One turn sends every row of this set to another row. A few are shown first. Where does it send the rows asked after them?
zageg: [-38  -5  13  41   5  29  -6  -6  26  59  10  18  20   3  12]
para: [-31  -5  22  34  -1  34   0   0  22  55   8  22  15  -3  11]
Nidud: [-34 -28 -27  26  -3  21 -19  -4   3   7   3  38  13  25 -30]
Gud: [-31 -42  23  21  -6  19 -12  -4  -4 -22  13  31  50 -10  25]
kep: [-33 -28 -26  26  -5  21 -22  -9   1   9   3  31  13  18 -35]
res: [-45 -43   3  35   6   8 -27 -19   5 -13  17  19  61   2  22]
Rizip: [-27   8 -23  34   1  25 -24 -10  43 -26  10   9  18 -18  15]
Zopi: [-34 -43  22  22  -6  16 -20 -15  -6 -18  14  18  52 -17  16]
parov: [-31 -28 -22  23  -6  25 -14   2   2   4   3  45  10  24 -28]
bira: [-33  -5  19  35   2  33   1   3  24  55   8  27  16   3  15]
dezuf: [-35  32 -14  24   1  28 -11 -16  22  28   3   9  22   0  31]
zabit: [-28 -65 -17  27  -3  25  -6  -8  13  11   9  15  19   0  42]
laru: [-26 -28 -16  19  -9  27 -12   3  -2   3   1  44   8  17 -30]
vufum: [-26   8 -23  33   2  26 -20  -5  45 -28  10  16  18 -14  18]
fam: [-25 -67 -10  23  -8  27  -9 -14   7  12   9   4  18 -14  33]
gadub: [-36  -4  14  39   4  30  -2   0  27  57  10  24  18   6  15]
simet: [-29  32  -2  16  -7  33  -9 -16  15  27   1   5  18 -14  25]
dapu: [-33  32 -11  22   0  30  -5  -9  23  26   3  18  20   3  36]
pudu: [-42 -42   4  34   6  11 -20 -10   7 -17  17  32  58   9  31]
Bupoz: [-47 -18 -10  44  16   7 -24 -12  11  -7 -17  31  34  38   5]
Dom: [-33  32  -9  21  -3  30 -13 -19  18  29   3   3  21  -8  25]
Fide: [-21   8 -13  28  -4  30 -15  -2  39 -31   8  16  13 -23  16]
logi: [-40 -43  12  30   0  12 -27 -23  -2 -13  15  12  58 -12  15]
fudo: [-24 -66 -11  23  -6  29  -3  -5  10  10   9  16  16  -5  42]
nitak: [-26 -20  28  18 -10  24 -15  -9 -12 -14 -24  20  20  -5 -15]
zela: [-29 -66 -15  27  -5  25 -13 -17  10  15  10   2  21  -9  35]
gov: [-37 -19  14  29  -2  16 -31 -27  -8  -5 -21   2  29  -3 -22]
Fotot: [-35 -42  14  27   0  15 -11  -2   2 -21  14  38  53   4  32]
kurek: [-30 -66 -19  29  -2  23 -12 -14  13  14  11   7  21  -2  39]
topa: [-26  32   0  14  -7  36  -3  -9  15  23   1  13  16 -11  29]
git: [-21   8 -14  29  -5  30 -20  -7  38 -28   7  10  14 -27  12]
fatug: [-48 -18  -5  41  11   7 -36 -28   4  -2 -18   8  36  19 -12]
nekoz: [-37  -5  16  38   2  30  -8  -8  23  60   9  14  19  -2   7]
Ter: [-28  32  -4  17  -5  34  -1  -5  19  23   2  20  16  -3  35]
Rav: [-24 -66  -6  21  -8  30  -5  -9   7  10   9  10  17 -12  37]
Negeg: [-27 -28 -14  18 -12  27 -16  -2  -4   5   1  36   8  11 -36]
lasub: [-26 -19  25  20  -4  24  -5   8  -4 -19 -24  43  19  15   2]
dakap: [-33  -5  21  34  -1  33  -4  -5  21  57   8  15  17  -6   7]
tonu: [-30 -28 -19  21  -9  25 -20  -8  -3   8   2  30  11  11 -39]
Kino: [-25   8 -19  31  -2  26 -23 -11  40 -27   9   6  18 -25  11]
Zaziv: [-36 -17   5  33   9  15  -9   6   7 -16 -20  48  26  36  12]
noba: [-23   8 -18  31  -1  28 -16   0  42 -31   9  19  14 -16  19]

zageg moves to nekoz
fudo moves to zabit
noba moves to vufum
Now these:
pudu moves to res
Nidud moves to kep
topa moves to Ter
lasub moves to Zaziv

